0: [142 188 186 140 163 144 140 183 188 179 135 142 142 188 179 137 160 165
 172 170 179 158 142 144 137 149 142 165 142]
1: [152 135 140 142 141 145 144 138 138 148 188 185 167 136 138 168 148 143
 150 145 144 135 188 182 186 148 186 140 171]
2: [146 183 183 137 163 151 146 176 186 142 140 135 140 181 146 142 172 176
 163 183 179 163 144 149 146 142 137 172 142]
3: [149 158 163 144 142 146 144 158 158 188 179 181 165 170 163 174 158 176
 172 156 158 151 188 181 172 144 167 140 163]
4: [146 175 148 142 142 154 142 157 167 164 145 168 165 180 148 159 174 168
 175 164 154 147 150 157 155 145 148 141 147]
5: [174 150 179 175 178 174 169 171 161 184 172 167 179 150 152 183 171 166
 153 159 161 166 169 149 171 164 182 167 174]
6: [160 154 153 152 157 158 151 162 146 177 174 175 163 151 156 167 150 144
 162 145 157 159 172 173 173 149 171 153 167]
7: [149 146 137 135 144 140 142 140 142 156 183 188 167 142 142 167 137 146
 142 137 142 137 188 186 186 133 186 144 151]
8: [170 151 135 135 144 172 135 130 140 135 158 135 181 146 137 176 183 188
 163 172 186 146 137 137 149 140 151 135 172]
9: [133 151 153 140 137 144 142 151 156 170 163 188 167 156 151 158 146 146
 174 151 156 137 179 183 158 146 163 140 149]
10: [148 174 142 149 140 148 140 149 166 155 150 152 154 176 165 151 153 163
 178 142 156 144 151 145 147 146 144 138 152]
11: [153 170 188 170 186 160 181 188 183 181 142 146 140 176 181 146 149 156
 174 158 165 186 137 137 144 183 142 183 156]
12: [169 168 187 153 183 182 157 186 186 188 155 147 167 178 167 177 183 183
 178 175 182 169 148 147 157 152 156 180 164]
13: [142 151 138 145 133 132 146 147 142 132 142 162 140 150 178 137 141 135
 155 138 142 139 159 155 136 141 140 140 135]
14: [142 158 158 156 151 135 160 167 160 153 140 149 137 156 188 133 133 146
 151 135 142 142 151 160 142 156 146 146 133]
15: [163 160 165 133 151 172 142 156 174 174 156 135 179 170 146 179 188 188
 179 186 188 137 137 144 149 144 149 142 172]
16: [138 153 134 141 137 137 142 142 142 139 154 184 138 148 147 131 134 133
 143 144 134 137 173 180 149 138 155 137 139]
17: [188 137 146 142 133 188 149 133 137 146 186 144 188 135 135 186 172 167
 140 158 165 140 156 151 188 146 183 144 188]
18: [183 142 146 151 153 186 149 142 142 142 179 135 186 137 135 186 172 167
 137 170 174 156 142 160 174 144 172 165 186]
19: [151 145 155 181 165 148 176 149 156 164 157 156 146 149 161 152 145 149
 135 145 141 165 167 164 150 177 162 161 158]
20: [144 150 172 176 174 159 174 173 168 164 144 153 146 143 171 149 136 144
 149 159 138 176 154 156 145 173 149 175 146]
21: [165 151 160 146 162 185 152 148 153 146 147 145 162 150 142 162 174 176
 142 183 168 165 140 153 146 154 151 161 173]
22: [137 144 160 176 165 137 174 174 165 172 146 160 137 144 186 144 133 135
 140 135 133 158 160 146 146 174 144 160 142]
23: [163 168 144 141 134 151 148 151 163 148 158 146 168 173 137 162 170 173
 175 146 171 139 158 148 157 142 155 134 151]
24: [162 160 141 135 145 164 137 142 150 136 153 138 170 157 148 166 172 177
 168 166 177 145 138 139 146 140 148 136 165]
25: [174 151 160 146 144 163 151 163 156 176 181 179 181 151 140 186 172 170
 165 144 165 142 181 156 188 156 188 144 170]
26: [165 142 176 165 186 176 186 160 153 156 144 133 149 142 144 149 144 146
 151 174 156 188 135 142 144 183 133 188 151]
27: [177 143 160 178 176 177 171 148 146 158 170 147 162 149 147 167 149 155
 140 145 148 172 159 154 178 168 180 174 177]
28: [145 162 145 148 147 146 151 144 148 147 142 160 164 167 147 148 165 170
 175 147 169 153 148 149 155 149 144 146 148]

[181 153 186 158 188 183 163 181 172 183 158 149 179 146 158 174 183 188
 156 179 183 172 137 149 149 160 151 174 186] 12 5 21 15 11
[164 139 152 175 178 167 180 149 148 145 148 139 145 139 145 146 148 150
 133 169 150 184 145 146 147 179 152 181 151] 26 20 19 27 21
[148 172 181 163 174 154 170 184 183 180 141 154 138 178 182 145 150 152
 177 155 160 174 139 143 144 174 141 174 149] 11 0 20 22 12
[142 163 181 156 183 167 158 172 165 146 140 130 135 158 140 146 176 174
 144 183 186 170 142 137 142 160 135 179 142] 2 21 26 0 11
[135 135 137 149 140 128 135 149 144 130 137 163 133 135 183 137 133 135
 156 144 137 144 144 156 142 137 140 137 133] 13 14 16 10 22
[174 151 156 137 160 186 153 144 153 146 153 137 176 153 137 163 186 186
 144 188 186 156 137 149 144 144 135 156 174] 21 8 24 15 18
[156 140 141 142 140 153 145 138 139 143 176 176 170 134 138 168 156 150
 151 154 153 138 175 172 175 146 177 145 174] 1 7 6 9 25
[175 147 158 145 156 176 148 152 159 148 149 152 175 141 134 175 179 181
 155 177 180 146 150 149 152 142 150 163 173] 21 24 8 18 15
[167 151 186 144 167 174 149 165 165 153 142 135 153 151 140 158 186 174
 146 188 172 170 142 137 137 149 149 165 146] 21 2 15 12 24
[160 169 187 148 177 172 156 182 179 180 151 160 168 175 164 173 176 170
 169 160 174 163 151 147 152 161 152 172 168] 12 5 11 0 15
[134 177 173 154 159 135 161 186 172 159 130 147 143 176 188 133 138 135
 157 144 141 147 141 152 139 152 137 161 139] 14 22 0 20 10
[140 151 128 151 135 133 146 133 140 144 158 188 142 149 137 142 140 140
 149 142 135 135 188 188 146 140 165 130 144] 16 9 7 13 1
[150 149 178 175 180 169 174 174 170 163 146 142 150 145 170 156 146 151
 147 168 146 178 147 152 143 174 145 177 148] 20 26 11 19 22
[138 139 134 151 140 131 148 138 140 133 153 176 139 138 150 137 137 137
 145 140 133 151 176 176 163 151 166 153 141] 16 13 7 9 1
[149 135 140 142 140 144 146 135 135 146 188 186 167 133 137 167 146 140
 149 144 142 135 188 181 186 149 186 142 172] 1 7 6 9 25
[137 188 153 146 144 130 135 170 181 146 135 137 146 188 163 137 146 156
 188 144 163 133 135 144 135 142 135 144 133] 10 0 4 28 14
[169 153 171 178 179 173 175 162 157 166 156 145 159 159 158 164 150 154
 144 147 151 175 149 146 165 170 169 181 171] 27 5 19 20 26
[149 188 183 153 179 144 146 188 186 186 135 146 149 188 186 144 163 172
 181 167 163 156 140 142 135 151 137 167 151] 0 11 2 12 4
[135 134 137 157 141 131 141 148 142 133 139 163 134 137 181 136 131 134
 152 141 135 145 149 157 141 143 141 141 134] 13 14 16 22 10
[138 144 145 173 155 136 166 141 149 152 151 163 137 147 162 141 137 142
 138 141 134 159 174 172 149 171 160 155 147] 19 22 14 16 20
[147 144 148 180 156 141 170 143 147 154 158 156 148 148 159 152 139 145
 137 140 135 156 174 166 153 174 164 153 153] 19 22 20 14 6
[172 167 188 153 183 188 156 186 186 188 156 142 170 176 163 179 188 186
 176 183 186 172 146 149 160 149 158 183 170] 12 15 5 21 2
[181 144 170 186 186 186 179 153 151 167 165 144 165 153 149 174 153 160
 140 146 153 183 151 144 174 176 179 186 181] 27 5 19 26 20
[146 138 139 144 144 143 146 139 144 134 155 175 139 137 146 138 142 141
 144 151 138 151 175 177 166 150 166 155 150] 16 7 1 13 9
[135 148 153 151 140 145 151 151 152 166 161 182 159 151 155 155 143 143
 166 147 151 141 178 178 157 153 163 145 146] 9 6 16 3 7
[145 148 170 174 174 158 174 169 165 155 141 145 140 142 169 143 136 140
 150 156 135 176 150 151 140 175 142 176 142] 20 22 19 26 14
[186 135 135 149 137 174 144 130 140 133 186 140 183 130 140 176 144 151
 142 140 146 158 158 144 188 149 188 142 188] 17 18 1 27 25
[142 181 144 144 137 144 142 160 172 174 149 176 167 188 151 160 172 165
 186 156 149 142 156 158 160 144 149 135 140] 4 10 23 28 9
[144 188 181 135 149 133 137 186 183 165 135 140 140 186 167 135 158 160
 176 158 165 149 133 146 135 144 135 149 142] 0 2 10 4 14
[159 139 150 180 173 152 177 150 144 142 155 153 143 144 149 152 134 143
 139 146 135 170 155 149 156 176 158 167 157] 19 20 27 22 26
[181 137 133 153 135 172 142 137 135 158 188 167 188 130 130 181 160 158
 146 156 163 146 174 165 188 153 188 149 186] 17 1 25 18 6
[174 174 176 137 144 174 146 176 165 181 167 153 181 172 142 183 188 188
 181 172 188 137 146 142 156 130 149 163 174] 15 12 23 4 24
[139 156 162 142 149 151 143 159 162 169 158 177 164 160 152 160 155 156
 170 159 160 147 170 174 153 149 158 150 152] 9 4 6 3 28
[165 146 186 183 188 176 188 170 165 153 151 137 146 144 149 137 151 151
 142 170 153 188 142 151 144 186 130 183 158] 26 20 11 19 27
[144 176 186 170 181 146 176 188 186 188 146 163 151 165 183 163 151 160
 174 153 167 151 149 146 149 165 135 172 158] 11 0 20 12 22
[177 145 165 156 167 182 158 153 156 145 141 144 165 139 134 171 172 174
 150 177 174 156 145 142 146 153 145 175 175] 21 18 24 8 26
[144 149 148 146 138 149 144 148 153 162 167 175 165 153 148 159 148 146
 164 149 152 140 179 177 164 148 167 140 157] 9 6 1 7 3
[149 151 142 186 151 158 179 144 140 158 158 160 142 140 153 140 135 135
 133 140 135 156 165 170 151 186 160 170 146] 19 22 20 27 14
[168 142 166 160 175 178 175 156 149 155 154 137 158 141 141 158 153 155
 152 167 162 179 139 143 154 173 143 176 159] 26 21 27 20 19
